One vector is turned by the same rotation once a step. Each row is the vector after some number of steps, and that number follows the row.
The counts run from 0 to 400.
[153 123 111 156 139 143 138 115 126 101  79 121 127 152 142 125 166 158
 145 111 124  91 206 125 136 126 147 142 142 128 109 102 128 107  97 171
 136 126 106 119  93 102  96 106  84 132  91 158 130 175 132 133 112] : 213
[156  98 125 123 110 188 104 121 120 175 122  98 132 116 139 125  86 139
  92 114 109 153 185 169 109 158  98 161 141  96 160  97 137 108 188 114
 158 135 142 118  90  99 108 119 164 126  93 124 121 135 153 135 144] : 52
[135 157 127 163 134 156 152 128 156 107  85 115 133 159 103 108 115  91
 115 149 102 102 102 130 132 129 124 113  67 155  93  86 108 100 113 121
 120 115 110 156 104 173 162 121  99 146  78 171 114 157 132 122 146] : 208
[114 110 131 117 112  94 170 126 134  83 149 178 133 130 145 165 136  88
 126  70 107 114 138 114 126 124  87 165 172  93 129 111 130 152 134 142
  95 119 163  91 145  85 114 168 108 120  92 130 129 165 133 157  90] : 108
[137  81  91 169 118 171 123 138 142 130  66 113 144 130 114 120 117 161
  76 145  98 122 159 150 126 136 126 140 114 137 143  99  99  86  90 137
 189 130  65 136  83 135 122 120 138 117 104 127 100 154  95 136  96] : 320
[164 171 186 129 140  98 152 100 159 127 131 176 111 186 151 126 125 112
 133  99  88 108 139 133 151 120 138 144 145 116 105 121 119 121 147 134
  81 121 114 151 150  94 147 142  76 148  80 157 126 169 130 176 127] : 217
[134 157 150 127 118  86 175 142 126  93 102 122 112 147 118 111 153 106
 158 105  91  88 106 101 139 137 107 149  97 131  66 155 159 127  84 157
  76 106 150 129 121 142 119 101  67 132 119 174 115 145 145 127 115] : 101
[114 129 168 104 111  76 130 117  98 114 149 147 173 141 135 163 126 109
 154 142 130 130 153 127 132 150 162 149 143 107 150 191 106 128 157 139
 115 124 120 130 128 108 110 120 163 180 125 165  84  60  97 116 115] : 255
[144 116 143 131 137 167 121 125 143 158 120 129 142 104 141 141  66  83
  84  97 138 141 162 151 108 160  84 170 124  91 159  83 133 120 133 107
 154 128 125 126 113  97 130 173 170 107  84 138 125 158 154 170 146] : 54
[179 169 161 103 184  88 145 113 159 117 128 149 127 175 146 146 130 130
 178 167 120  98 103 121 166 124 195 155 117 156  81 130 127 111 102 135
  97 112 106 149 144 105 133 128  97 159 124 153 123 135  99 138 133] : 84
[144 101  80 165 110 143 119 110 119 164 137 166  91 103 155  89 109 174
  99 107 148 162 157 162  96 126 141 147 116 140 130 120 161 110  80 122
 109 102 102 157 106 102 136  81 138 118 123  89 103 179 166 124 131] : 44
[100 139 162 112 139 130 131 101 105 136 157 143 199  91 114 158 128  93
 167 121 131 135 190 126 146 113 150 122 201 115 171 143 135 154 129  69
 138 141  98 118 126 118 130 145 131 122 109 131 107 122 133  88 124] : 390
[143 115  88 153 105 141 119 115 116 170 146 165 120  81 148  90 123 179
 107 116 144 159 168 144 105 127 154 153 144 144 129 115 152 103  75 111
 131 118  97 155  97 112 125  81 123 131 129  96  99 160 168 107 118] : 43
[140 171 121 140 139 109 110 141 107 173 153 146  78 135 179  84 113 127
 131 107 163 149 105 109  71 140 148 100  91 125 131 144  81 121 143 143
  84 135 124 142 129 116 118 124 150 171 149 124 117 101 143 175 159] : 29
[152 166 135 151 172 144 132 157 163 138 119 150 131 100 132 116 102 128
 116 184 159 121  91 122 109 118 176 149  79 184  82 133 138 112  93 106
 170 157  96 155 119 135 149 108 115 169 138 152 116 136  96 135 128] : 191
[106 175 149 128 134  66 136 144  90 116 140 152  93 114 142 120 126 103
 136 133 159 132  78 107 110 112 171  85 101 127 132 183  95 141  58 123
 117 131 117 130 138 144 129 133 163 143 161 121 110  74 121 143 122] : 137
[158 139 124 115 152 146 107 156 128 191 138 125  89  83 154 101 124 186
 112 125 138 148 154 141 130 108 164 140 168 140 113 146 179 119 101 101
 169 165 112 114 124  86 111  80 135 126 158  79 126 146 125 150 108] : 176
[145 174 135 104 154 124  99 148 132 169 133  87  79 111 153  63 109 147
 145 121 110 131  55 120 124 120 103  94 141 142 117 163 158 142 153 124
 106 150 177 118 142 115 135  96 134 128 156  97 124 103 143 130 164] : 289
[ 98 116 121 149 104 129 128 124  60  83 130 115 105 126  86 194 162 118
 150 165 157 119 134 143 151 115 170 118 101 123 121 168 164 125 101 133
 115  90 135 113 111 147 106  94 166 101 158 122 111  85 128 108 117] : 248
[157 123  97 197 186 132 121 135 157 116 103 142 117 152 170 156 126 126
 159 151 165  80 134 103 126 115 156 127  93 163  87  86  99 121  97 163
 130 105 118 120 101 100 108 134 132 142  97 134 104 176  92 131 147] : 81
[137 136  98 146 136 177 153 110 148  91 108 134 118 149 110 128 124  82
 120 123 132 134 124 146  90 125 143 144  62 147 119  59  99 132  95 111
 124 109  98 139  99 160 130 157  94 131  88 145 137 175 133 121 120] : 206
[ 94 105 114 149  69 133 126  92 100  87 155 166 169 135 104 161 141 122
  88 166 106 119 172 140 140 137 136 138 172 122 145 119 135 104 166 107
 131 116 159 137 101 137 149  93 157 160  90 145  91  99 142  99 120] : 372
[156 167 156  86 116 115 107 118 106 187 157 128 127 152 145  87 111 122
 142 131 132 173 109 130  87 156 165 136 104 132 138 157 107  95 165 121
  83 122  95 169 134 124 132 105 140 163 163 150 116  78 145 162 153] : 31
[119 142 123 181 146 191 142 149 119 128 105 110  98 124  91 142 149 105
 144  97 145 125 155 120 112  89 145 113  95 132 119  84 135 127  95 116
 135 126  86 125 129 145 112 131  73  76 117 136 163 197 130 170 114] : 339
[155 127 124 161 164 174 122 122 147 125  79 123 125  97 116 143 115 151
 131 145 149 105 145 158 161 118 112 148 133 147 128 124 212 126  80 128
 164 120 125 152 116 100 123 123 156  92 115 119 152 187 142 138 164] : 62
[173 163 133 102 147 129 131 106 164 116 125 144 109 191 160 103 122 134
  90 173 110 115 117 145 115 143 147 144 123 138 114  92  88  97 167 126
 150 152 142 128 106 122 145 138 125 215  82 141 123 105 103 148 128] : 200
[ 83 117 114 150 126 161 117 111 112 139 157 134 172 115 124 157 138 114
 155 104 172 167 119 131 101  99 146 109 158 131 193 138 109 149 147 110
 130 124  66 155 165 107 127 177 148 105 161 114 147 138 107 168 129] : 17
[109 107 160 127 131 120 130 162  78 122 140 124 116 102 128 194 148 135
 179  89 138 127 168 128 122  98 156 137 152  98 143 199 169 159 151 143
 127 148 118  99 138  82  74 119 123 127 153 134 129 112  84 132  96] : 123
[144 166 172 120 137  58 137 128 111 133 112 143  90 132 166  84  96  88
 161  87 131 128 130 130 115 131 129  95 132  96 160 176 107 159  71 131
  85 117 116 134 122 106 118 152 161 117 122 129  92 104 151 127 141] : 270
[148 134 155 129 146 159 135 146 160 170 131 147 147  81 140 133  66  68
  87 101 146 136 147 127 109 153  92 175 110 102 136  87 133 128 112  97
 153 139 127 138 117 112 142 170 163 119  90 146 123 167 149 156 137] : 55
[ 85 113 134 151 124 119 140 145 121  95 144 147 119 120 139 171 118 107
 162  98 148 121  93 134 100  91 100 115 120 129 164 168 160 180 208 147
  98 121 140 132 157 105 134 178 128 138 139 118 124 148  82 143 137] : 126
[143 174 168 170 146 136 117 145 138 147  96 107 119 171 110 113 145 138
 149 145 103  80 114  93 160 109 131  91 120 155  88 151 133  89 160 164
 117 133 125 158 141 136 140  89  88 128 125 183 147 151 132 183 164] : 343
[119 170 163 166 109  87 156 131 107 111 141 180  80 110 133 122 100  77
 111 126 132  97 151 133 120 116 138  94  97 121 116 152 140 156  96 106
 106 122 141 134  94 152 160  98 130 148 100 148  75 120 152  83 122] : 378
[111 115 112 158 105 180 135 100 121 102 132 123 105 162 102 155 153 100
 115 107 100 108 130 137 150 116  96 104 147 109 128  55 138 119 167 122
 103 102 163 112 121 137 128 141 108  87  71 119 145 180 151 143 130] : 223
[ 92  89 123 139 112 142 112 115 105 109 171 141 162 140 113 220 155 135
 133 148 121 126 146 123 166 116 127 148 188 110 135 123 140 116 204 132
 125 116 168 104 143  96 116 130 142 126 130 124 120 117 101 142 115] : 239
[169 162 140 153 185 146 123 131 167 111  89 139  91  96 152 112 109 135
 119 151 157  81 130 128 143 119 105 139 134 146 112 127 189 143 105 149
 169 152 170 118 118 101 128 133 149 150 107 125 149 179 143 147 166] : 64
[109 125 120 109 119 125 115 125  66 121 118  85  87 136 131 107 160 159
 172 132 132 153 117 150  93 121 174  90 113 142 166 187 126 138 139 137
 107 124  94 135 111 140  98  92 140 159 164 117 109  69 103  86 134] : 140
[113  94 129 131 112 105 154 112 129  87 132 154 136 144 146 172 151 120
 126  69 100 107 153 120 141 135  95 174 178  81 131 118 138 127 141 158
 105 112 153 100 138  67  94 158 114 108  95 123 128 162 125 161  90] : 107
[117 107  87 104 128 175 112 142 133 154 117  95 168  73  99 129 134 154
 131 170 131 152  69 128 129 123 141 177 120 180 112 141 167 105  77 104
 151 126  94 147 121 130 117 102 128 103 177 106 127 126 121 116 116] : 301
